0: Array([122, 114, 134, 124, 100, 194, 165, 085])
1: Array([112, 088, 137, 171, 093, 145, 098, 126])
2: Array([156, 093, 118, 133, 074, 107, 076, 083])
3: Array([105, 097, 091, 135, 172, 076, 091, 178])
4: Array([112, 177, 132, 169, 141, 118, 113, 235])
5: Array([149, 111, 139, 153, 096, 150, 126, 132])
6: Array([122, 115, 135, 124, 099, 199, 170, 084])
7: Array([151, 112, 153, 143, 070, 178, 144, 071])
8: Array([143, 105, 165, 140, 096, 131, 117, 085])
9: Array([112, 087, 178, 125, 104, 143, 132, 084])
10: Array([137, 133, 164, 146, 161, 162, 173, 092])
11: Array([128, 145, 108, 105, 178, 129, 146, 129])
12: Array([118, 137, 128, 119, 130, 153, 131, 118])
13: Array([116, 118, 138, 151, 137, 125, 108, 151])
14: Array([123, 134, 138, 113, 081, 142, 179, 035])
15: Array([124, 120, 148, 121, 119, 115, 097, 128])
16: Array([101, 073, 131, 096, 156, 085, 107, 135])
17: Array([134, 095, 095, 086, 116, 160, 134, 101])
18: Array([142, 120, 115, 091, 162, 146, 153, 107])
19: Array([149, 157, 087, 121, 170, 169, 177, 054])
20: Array([100, 131, 128, 104, 164, 109, 133, 117])
21: Array([095, 111, 157, 130, 131, 127, 120, 116])
22: Array([154, 147, 113, 103, 112, 170, 183, 108])
23: Array([121, 104, 166, 164, 109, 136, 097, 128])
24: Array([114, 119, 151, 113, 073, 229, 196, 108])
25: Array([092, 124, 121, 106, 140, 126, 135, 116])
26: Array([100, 153, 138, 203, 169, 088, 101, 205])
27: Array([104, 093, 171, 162, 140, 163, 141, 147])
28: Array([152, 100, 129, 104, 131, 124, 130, 102])
29: Array([125, 164, 113, 112, 136, 099, 125, 161])
30: Array([158, 085, 120, 129, 068, 107, 082, 072])
31: Array([162, 093, 121, 132, 134, 145, 149, 164])
32: Array([138, 131, 144, 120, 132, 135, 152, 110])
33: Array([100, 107, 143, 142, 127, 184, 142, 076])
34: Array([127, 199, 077, 122, 170, 118, 123, 181])
35: Array([131, 136, 121, 131, 123, 099, 090, 221])
36: Array([145, 151, 112, 108, 126, 146, 168, 118])
37: Array([140, 129, 093, 113, 145, 155, 151, 135])
38: Array([095, 088, 104, 116, 143, 163, 140, 162])
39: Array([117, 099, 160, 083, 152, 082, 138, 113])
40: Array([144, 167, 099, 098, 137, 142, 167, 152])
41: Array([187, 095, 102, 088, 142, 125, 156, 165])
42: Array([130, 161, 115, 108, 136, 115, 138, 146])
43: Array([129, 119, 152, 162, 154, 103, 129, 082])
44: Array([120, 109, 141, 141, 093, 133, 093, 122])
45: Array([132, 109, 156, 158, 045, 142, 042, 119])
46: Array([120, 178, 125, 166, 144, 123, 119, 226])
47: Array([177, 161, 098, 085, 133, 191, 231, 059])
48: Array([149, 136, 127, 109, 111, 126, 143, 111])
49: Array([150, 179, 092, 148, 167, 125, 202, 158])
50: Array([123, 079, 160, 090, 116, 170, 210, 038])
51: Array([176, 125, 096, 084, 153, 169, 192, 070])
52: Array([142, 124, 121, 113, 111, 180, 170, 097])
53: Array([128, 155, 065, 093, 122, 109, 127, 106])
54: Array([177, 164, 098, 110, 136, 148, 229, 083])
55: Array([162, 141, 102, 081, 133, 117, 169, 093])
56: Array([117, 123, 147, 142, 125, 135, 118, 161])
57: Array([108, 088, 155, 152, 124, 149, 106, 112])
58: Array([127, 133, 136, 122, 132, 166, 166, 119])

Array([119, 113, 139, 158, 130, 122, 102, 153]) : 13 56 23 15 44
Array([127, 160, 115, 109, 145, 098, 128, 164]) : 29 42 11 40 34
Array([135, 117, 126, 113, 110, 180, 166, 098]) : 52 0 6 58 22
Array([112, 108, 194, 196, 138, 106, 082, 135]) : 23 13 57 1 21
Array([152, 133, 127, 147, 085, 149, 116, 132]) : 5 44 48 56 12
Array([101, 133, 143, 110, 115, 106, 103, 143]) : 15 21 56 13 25
Array([146, 175, 098, 152, 162, 121, 194, 161]) : 49 40 42 36 11
Array([123, 123, 137, 146, 099, 135, 104, 113]) : 44 15 23 5 1
Array([134, 141, 092, 115, 143, 151, 144, 152]) : 37 40 42 11 36
Array([122, 126, 061, 125, 144, 106, 081, 125]) : 53 3 29 25 42
Array([106, 105, 153, 109, 110, 139, 135, 126]) : 21 12 25 15 32
Array([118, 232, 000, 080, 165, 128, 116, 171]) : 34 53 40 29 42
Array([122, 131, 099, 091, 136, 124, 188, 058]) : 55 51 18 19 36
Array([127, 115, 149, 126, 117, 109, 091, 126]) : 15 44 13 21 23
Array([114, 081, 178, 122, 091, 140, 124, 074]) : 9 8 57 21 7
Array([125, 083, 180, 137, 117, 163, 145, 075]) : 9 33 8 57 7
Array([120, 050, 176, 115, 128, 136, 138, 048]) : 9 8 50 33 57
Array([174, 157, 092, 078, 147, 120, 178, 118]) : 55 40 36 18 37
Array([165, 188, 000, 085, 180, 112, 078, 110]) : 53 34 11 42 37
Array([155, 106, 127, 104, 131, 107, 123, 111]) : 28 48 15 32 18
Array([126, 191, 137, 134, 163, 132, 196, 195]) : 49 40 46 42 34
Array([094, 108, 161, 131, 126, 125, 112, 120]) : 21 15 57 23 13
Array([130, 107, 153, 159, 047, 135, 026, 131]) : 45 44 1 2 23
Array([064, 122, 130, 151, 057, 007, 000, 220]) : 35 3 26 45 4
Array([149, 152, 045, 132, 144, 177, 163, 029]) : 19 51 47 54 52
Array([179, 164, 098, 102, 131, 152, 236, 070]) : 54 47 51 22 19
Array([189, 095, 106, 091, 140, 118, 158, 162]) : 41 31 37 28 18
Array([105, 099, 157, 089, 171, 143, 187, 097]) : 18 58 10 32 20
Array([157, 167, 087, 085, 132, 136, 165, 141]) : 40 36 42 37 55
Array([113, 125, 140, 128, 131, 164, 159, 106]) : 58 12 32 52 33
Array([125, 130, 126, 123, 120, 146, 117, 108]) : 12 48 32 15 25
Array([146, 137, 136, 149, 103, 154, 127, 129]) : 5 12 48 56 32
Array([134, 096, 095, 086, 116, 162, 138, 107]) : 17 28 18 37 52
Array([155, 117, 119, 079, 134, 160, 179, 040]) : 51 52 50 55 14
Array([115, 226, 000, 084, 167, 127, 108, 180]) : 34 53 40 29 42
Array([124, 122, 063, 125, 139, 110, 082, 114]) : 53 25 15 3 20
Array([151, 102, 128, 101, 132, 120, 126, 110]) : 28 48 32 18 15
Array([132, 137, 157, 140, 132, 093, 109, 119]) : 15 13 43 21 56
Array([158, 148, 112, 091, 098, 157, 098, 104]) : 48 12 17 28 36
Array([149, 132, 105, 122, 103, 141, 130, 107]) : 48 12 36 32 28
Array([141, 129, 108, 108, 166, 119, 146, 127]) : 11 18 37 20 42
Array([094, 131, 164, 151, 119, 135, 113, 210]) : 56 4 13 35 46
Array([079, 148, 144, 139, 129, 172, 141, 167]) : 56 12 27 58 13
Array([144, 139, 076, 127, 112, 126, 121, 058]) : 53 48 55 17 28
Array([138, 155, 103, 132, 108, 155, 150, 118]) : 36 12 48 22 58
Array([172, 150, 167, 148, 148, 173, 194, 080]) : 10 58 32 52 22
Array([163, 164, 065, 107, 172, 159, 178, 056]) : 19 51 54 47 55
Array([161, 169, 066, 112, 170, 161, 177, 056]) : 19 51 54 47 55
Array([124, 088, 157, 093, 120, 160, 210, 042]) : 50 14 6 0 52
Array([133, 139, 151, 141, 130, 100, 110, 117]) : 15 13 43 21 32
Array([130, 129, 130, 120, 120, 148, 124, 107]) : 12 32 48 28 58
Array([135, 139, 153, 141, 133, 095, 112, 123]) : 15 13 43 21 56
Array([149, 156, 132, 118, 113, 079, 136, 068]) : 48 55 32 43 28
Array([098, 132, 129, 153, 128, 052, 036, 220]) : 35 3 26 4 46
Array([137, 133, 136, 156, 098, 152, 118, 142]) : 5 56 44 23 13
Array([124, 034, 171, 122, 168, 135, 152, 068]) : 9 28 57 43 39
Array([163, 141, 103, 081, 125, 115, 166, 090]) : 55 48 36 18 22
Array([166, 146, 172, 148, 142, 183, 192, 065]) : 10 52 58 6 0
Array([102, 153, 138, 201, 171, 086, 106, 192]) : 26 4 46 13 35
Array([112, 134, 149, 160, 120, 164, 125, 158]) : 56 13 27 5 23
Array([099, 109, 146, 150, 133, 167, 132, 090]) : 33 57 21 12 9
Array([152, 116, 149, 133, 093, 147, 116, 091]) : 8 5 7 44 48
Array([113, 230, 000, 089, 172, 127, 114, 182]) : 34 53 40 29 42
Array([075, 132, 115, 150, 057, 012, 000, 216]) : 35 3 26 45 4
Array([102, 114, 157, 124, 118, 143, 129, 133]) : 21 56 12 15 57
Array([134, 157, 104, 092, 132, 133, 120, 138]) : 42 29 40 12 37
Array([163, 154, 129, 116, 135, 173, 195, 093]) : 22 52 36 54 58
Array([098, 131, 148, 109, 114, 101, 111, 139]) : 15 21 25 56 13
Array([129, 141, 093, 088, 143, 121, 197, 061]) : 55 51 19 54 36
Array([145, 124, 122, 115, 100, 177, 170, 089]) : 52 0 6 22 58
Array([066, 093, 169, 136, 130, 123, 104, 129]) : 21 57 23 13 15
Array([103, 109, 140, 159, 132, 183, 144, 109]) : 33 27 58 57 0
Array([119, 129, 153, 112, 085, 235, 202, 111]) : 24 6 0 52 22
